Where one turn sends some rows of the set: a few examples, then the rows asked:
Q_219: [ 15 -17  -7 -13   7  -2  -8  -6  16   4   0  -1   1  -2  12   2   3   5
   5 -14  10  -4  20   5   4   7  -2   1  -9 -16  18  -4  13 -15   7]
Q_817: [ 23   4   6  -6   0 -11 -12   2  24 -16   0   3  18   0   0  12  -1  -8
  11   0   0  21   4  16  10 -12   6  11 -24  -1  -4  -3  10  -2  14]
Q_611: [ 24  -2   9 -10  -7 -15   9   3  15 -13   6  -3   5   1   0   7  -2  -3
 -17   8   2  14   0   5  -1  -7   2  10  -6   3  -4   9  -2   3   2]
Q_339: [  7  -7  -6  -6 -17 -13 -10   0  14   2 -17  -6   2  -7  10   6   1 -15
   5   0  -1  15   2   9  11   9  10  12 -19 -11 -13 -13   3 -12   1]
Q_612: [ 19   8   0  -5  -1   0  -2  -3  23 -11  -3   1   2   2  -8   5 -18   5
  15   3   1  20   0  10  -5  -1   8  -1 -23  -6  14  -5  32   0   6]
Q_939: [  4  10   5   8   9 -13   4  -4  28  -3   2   3   7  17  11   7  -6  -1
  -2   4  14  29  12   0 -10  -6   3   8 -12 -11   1  -2  18  14   6]
Q_212: [ 18  -4  14  -5  16   1 -11 -10  14  -2 -16  -7   5  11  -1  -6  -1  -3
  10 -11   6  11  11  20   3  -6   7  17  -3  -8  10   0  19  19  12]
Q_9: [  7 -17  -5  -7  13  -3  -2  -4  16   3  -4  -5  -7  -1  15  -1   5   3
   8 -13  11  -5  11   2  -1   3  -2   0  -9 -16  18   0  15 -12   5]
Q_670: [ -3   1   3   2 -11 -10  -7   6  21  -4 -18 -12   0  -4   6  -5  -2  -8
   8  -6  10  13  23   8   6  15  12  -6 -21 -17   9  -3  15  -7   3]
Q_86: [ 18  18  -2  -7  -2 -10   2  -6  23  -9   1  -9   2  -3  -6   5 -14  -4
  14   8  -5  19   3   5   0   4   7  -6 -24  -4   9  -6  30   5   2]
Q_56: [ 12 -14  -1 -11  -9 -15  -2   4   1   7 -16   6  -4   9  11   2  -7  -3
 -16   0  15  15  16   6   3   8   6   8 -11 -11  -9  -9  12  -6  -3]
Q_793: [ 12  -9 -17   3  -4 -12  -2 -14  10   8  -2  -6   4  -3  22  13   1   6
   9  -9   1  -4  12  -2  -2   6  -4   5 -15 -16   1 -17  12  -3  -4]
Q_290: [  6  -8  -3   4   7 -21  -8  -6  10  11   1  -8  -2  -4  25   9   5   0
  -6   8  14  10  15   1   1  16   1  14  -4 -13  -7  -4  14  -1   8]
Q_210: [ 24  -6  11   1  10  -2 -10 -22  16  -2 -15  -7   5   9   2   2  -2   4
  11   1   9  11  14  18  -4  -5   6  15   2 -11  13  -1  18  24  13]
Q_272: [ 30  -5  -6   1 -12  -6  -3 -21  21 -10  -9 -15   6  -2  -1   5 -12  -3
   9  15  -6   1   3  14 -14   0  11  -3  -9  -2  16  -8   9  12   2]
Q_807: [ 10  -6   6  -4 -13  -7  -7  -1  14  -1 -13 -19   3   0  11 -16  -9   5
   2  -1   1  -1  18   3 -13  -2  15  -1 -20 -24   6  -5  10  -8 -10]
Q_618: [ 19   4   0  -3 -16  -9  13  -1  22 -11   5  -3   5   5   1   4 -12   2
 -14  10   1  20  -3   2 -10  -7   8   9  -5   0  -2   4  -1   1   1]
Q_399: [ 11  -7  -5  11   7 -15  -9 -14  28 -10  -1 -10  19   7  23  10   4 -14
   4  -1   5   5  12   6 -13  -7   2  -1 -14   4   7  -4  -1  17   6]
Q_415: [ 14  -5  -4  10   6 -19   1 -17  24 -12  -3  -4  13  13  20  12   4 -15
   5  -4   5   4  11   4  -8 -13  -2  -5 -19  -2   7  -4   6  21   5]
Q_312: [  9  -9  -6   7  -4 -21  -8  -8   7  11  -2  -7  -3  -2  20   8   1   1
  -6   3  13   9  23   0   0  20   0  12  -6  -7  -6  -6  21   7   3]
Q_946: [ 11  11   9   5  13 -22   9  -5  19  -1   8  -2   2  13  10   2  -6   1
  -6   5   8  21   8  -1 -10  -5   3  11 -10 -12  -2   0  15  22   4]
Q_968: [ 29  -3  14 -10   9  -4  -7 -19  12  -2 -15  -6   5   6  -1  -5   0   0
  10  -7   2  10   6  17   2 -10   5  20  -5  -7  12   4  18  22   8]
Q_945: [ 10  -6   1  -8 -14  -8  -5  -7   9   0 -19 -19  -5   1   9 -17  -6  -2
   1   1   3   0   8   9 -12   1  17   1 -18 -20  12  -7  11  -8 -10]
Q_701: [ 14 -10  -1 -10   5   6  12  -5  23  -7  -6  -3  -4   4   0   7  -6  -8
   5 -13  -4   1  -8  -3  -5  -7  -8  -8  -9   3  10   0  15   9  -6]
Q_553: [ 22  -7   2 -10 -10  -8   6  -1  15 -10   6  -4   8  -3   0  12  -6   1
 -15   6   0  14  -8   6  -4  -2  -2  10  -3   6  -3   3  -5  -2  -5]
Q_568: [ 20 -13  -2  -6   5   7  16 -10  19  -2 -10   2  -7  14   1   6 -10   0
   4 -10   2   3  -4  -1  -5  -9  -9   2  -2  -1   7   4  16  14   2]
Q_754: [ 10 -10  -4  -4 -15 -14  -6   6  20   4 -20   1   2  -6   4   0  -1 -14
   4  -7  -1  15   8   6  11  11  11  12 -17 -13 -10 -12   0  -5  -2]
Q_784: [ 32   4   4  -7 -12 -13  -5 -23  13 -12  -7 -22   7   1   2   0  -6  -4
   2  18   0   7  10  16 -10  -3  11   0 -11  -1  16  -1   8  16   1]
Q_113: [ 22 -10  -1 -10   6  -1  14 -12  22  -8  -7   0  -7   4   0   6   0 -10
   7 -15  -2   1  -5   0   2  -6  -8  -5 -10   5  11   4  17  13   3]
Q_484: [  6  11   9   1  19 -13   3  -4  17   1  11  -3   5  13  10   2  -7   5
 -10   0   9  22  11   1 -11  -3   4  13  -4 -12   3  -3  21  13   2]
Q_581: [ 11  14  -1  -6   1  -7   1  -4  16  -6  -1  -7  -2   2  -8   6 -18  -1
   7   6   0  18  -1   8  -5   6   7  -4 -19  -5   9 -13  35   6  -3]
Q_938: [ 19 -19   4  -6   1  -7 -15  -6  23   9  -8 -14   5 -12   8 -15   2   2
   4  -4   2  -5  17   1  -7   9  10  18  -9 -15   9   3   6  -3   1]
Q_989: [ -2   2   2  -2 -10 -11 -11  -2  17  -2 -19 -15  -5  -5   7  -7  -1 -12
   8   3  11  15  14  10   6  18  11   0 -22 -15   8  -4  22  -9   3]
Q_341: [ 26  -4   1  -1 -14 -10  -7 -16  10 -11 -14 -21   8   0   0   1  -8  -8
   2  19  -1   4   5  18 -12   2  11   3  -6   2  14  -4  -3  17  -4]
Q_519: [ 20  -2   9   1 -10  -8 -16  -4  28 -18  -3  -1  18  -5  -2   9   0  -2
   7   4   3  24   6  19   2  -7  11  17 -13   0   0  -1   8  -2  16]
Q_555: [ 14 -14  -6  12  -1  -9   1 -15  33  -8  -6  -1  12  10  15  15   3 -16
   3  -2   4   8   9   1  -6 -12  -2  -1  -8   5  -2  -4   3  17  11]
Q_87: [ 14 -19   5  -3   3  -7 -14 -10  21   6 -14 -16  -1  -9  11 -14   8  -4
  10  -7   3  -5   9   8  -4   4  11  19  -8 -18  11   2   6  -2   2]
Q_41: [ 17  -1   1   1   2 -10 -19  -4  19 -15  -2  -1  20   0   4  15   0  -9
  10  -2   4  23   7  23   8  -2   5  15 -21   2   0  -7  12  -1  15]
Q_197: [  9 -14 -16   4   2 -14  -2 -11  11   6   2 -10   0  -1  28  10   3   2
   5  -5   2  -8   4  -2  -9  -1  -1   3 -13 -16   0 -13   6  -6  -2]
Q_931: [  8  -9  -4 -15  -5 -13   1   3   1   5  -8   0  -5   6  15   6  -4  -1
 -15   4  13  16   7   7   5   8   3   7  -8 -12  -8  -8  11 -16   1]

Q_670 turns into Q_219
Q_41 turns into Q_212
And these:
Q_612 turns into Q_568
Q_989 turns into Q_9
Q_611 turns into Q_784

